Each path below is one point turned by a fixed rotation once a step. After each direction that follows a path, write how fast that rotation turns it, in deg/step (0 if it stays still).
Each turn is a multiple of 5 degrees from 10 to 175, or 0.
Each row of a path follows its step; steps can be skipped.

step 2: [ -2 -14  -3 -18 -13  -1  10   1  11 -17 -14   5  -3  21  -4  -9   4  -3
  -4 -16  -5   3  11   7 -11  -8  -8  -4  -8  10   2  -6  -2 -22  -1  10
  -3 -12   7  15  -6  17  -6  14 -13   1  11   7]
step 4: [  3  -5  -8   2 -12  24   2  -8  -2   5 -15   0  -3  -8  10 -12  -2   5
   4   7  -3   2 -13  -4  -8  -2  11 -18  -4   0   2  -9  14   4 -29   5
  -1  -2 -10   7   7  -2   3  24 -11  -6 -19   8]
step 5: [-21   7   2 -13 -18   3  -7   6   9   6  -1  -4  -5   3   8  -1   1   8
  10  -5   6 -18  -6   6   0 -18  11   8  10  19 -11  -2   4 -10  -5  -2
  -3   3 -10  -1 -11  22   1  17 -17   6 -12   4]
step 6: [  1  -2   4  -9 -20 -10  16  -1   9   0   2  11  11   1  12   0   0   2
  18  -1 -14 -21   8  10  -2  -1 -12  11  -3  -7  27 -18   1  -8   0 -12
  -6  -2  -2   0   1   3   7  22 -10   2   3   0]
step 8: [ -6  -4  -1  -9 -13   5  -6  -3  -9  10 -12 -10  -5   9   3  -5  -3  13
  -5  19  -8   0   9  -7 -12  -3  12  -8  -1  -4   1   0  -7  -3  -3  -3
  -6 -17   7  23 -22  17  17  15   3  11  -3  18]
step 10: [ -6 -14   6 -11   3  -2  -5   2   1  -4  -3  10  18  -2   1  -8  -2 -16
  12  10  -7  10 -10  16 -11 -12   3  -2 -15 -12  23   6  18 -13  -2   1
   1  -6 -15   3   3  13 -13  18   4  -2 -13   8]
step 13: [ -5  -3  16  -3 -11   0  -2  -2   3   4 -12  15  11   1  -2 -11  17   0
   1  -9  -6 -21 -20  12   1 -12   7 -20   1  -9  -3 -17  -6   3 -21  -7
   8  -3  -9   7   4   1   3  23   6   0   2  -8]
step 15: [  8   7  -7 -16 -13 -13   2   3   5  -5  -6 -13   0   7 -11  -9   0   4
   5   0 -11  -4  -6 -14  -9  -6 -11  -4 -15  -7  10   1  -7 -22   1   5
 -10   1  12   2 -12  -6  16  27 -21  -6  -3  -4]
step 16: [-11   7  -8  -4  -7   5  -9 -13   0   6 -15 -10 -13  -7   5  -1  -6 -25
 -13   0 -13   2  -8  -8  -4  -2  -8 -15   4  -7  11 -16  12  -6 -11  -1
  -2  -9   0  -1   2  14 -11  30  -3   2   4   6]
step 25: [-22  -5  15   2 -23   3  -3  -5  -4  -8   0 -13  -7  -2  12  -7   0  -4
  -1   1  -2 -19  -9   4  11  -5  -1  -8  10   4  -4  -7  -8 -11 -18   5
  -5 -16   3  16  -4  22   3  15  -6   8   4  -9]
Speeds:
[-2 -4  5 -2  1  1 -1  0  3 -1  0  4  5  3  3 -1  3 -2  3 -4  0  1  0  8
  6  4  0  1 -1  3 -2  2 -1 -4  0 -2 -9 -2  1 -4 -1  0 -2  0  0  2  0  0]
90
[-2  0  1 -2 -1 -5 -1  0 -1 -3  2  3 -1 -1  1 -2 -2 -2 -6  5 -1  0  1  2
 -1  3  0  2 -4  2  0  2  2 -2 -7  9  3 -2  0  2 -1 -3 -3 -3  0  8  0  1]
45
[ 5  1 -4 -7 -1  5 -2  1 -5  4 -1  0  4  0 -1  2  0 -3  1 -1  6  1 -1  3
  1  1 -1  0  0 -4 -1  1  4  5 -2  1 -3 -3 -5  4 -1 -4  0 -2  3  0 -4  0]
110
[-8  1 -3 -1  0 -1  4 -2 -3  3 -3  0  2  2  1 -3  2 -4 -2  3  3  5 -3 -4
 -4  3 -1  4 -4  0 -4  1  0  2 -1 -4 -1 -3  3 -5  3 -2  7  1 -2  0  2  0]
90
[-1  0 -3 -2  1 -6  0 -4 -2  0  5  4  1  4  3 -2  5  5  4  0  0 -1  0  2
 -2 -5  6  3 -1  2 -4  1  0  3  1 -1  4 -2 -7 -2  2  1 -4  2  1  0 -3 -3]
85
[ 2 -6 -3  0 -1  3  2 -8 -1  5  3  3  0  1  0 -2 -2 -3  4  3 -3  2  7 -2
 -3  4  0 -1  3  3  5 -3  3 -1  1 -1 -1 -3 -1  1  2  4 -2 -1  2 -1  1  5]
175
[ 0  1  0 -3  2  4 -2  2  2  0 -2  0  0  2  3  2  2  1 -6  2 -2 -5  2  0
 -3  0 -1  7  3  3 -1  2 -2  3  5 -3 -2 -2  0  7  2  6  1 -3 -2  6  3  0]
125
[ 3  0 -5  1  5  2  0  2  3  0  3 -2 -2 -3  3 -4  2 -2 -6 -2 -1  9 -2 -1
  0 -3  4  0 -4  2  2 -1  5 -1  4  1 -3 -4  4  2 -2  1 -3  3  0  0 -4 -2]
55
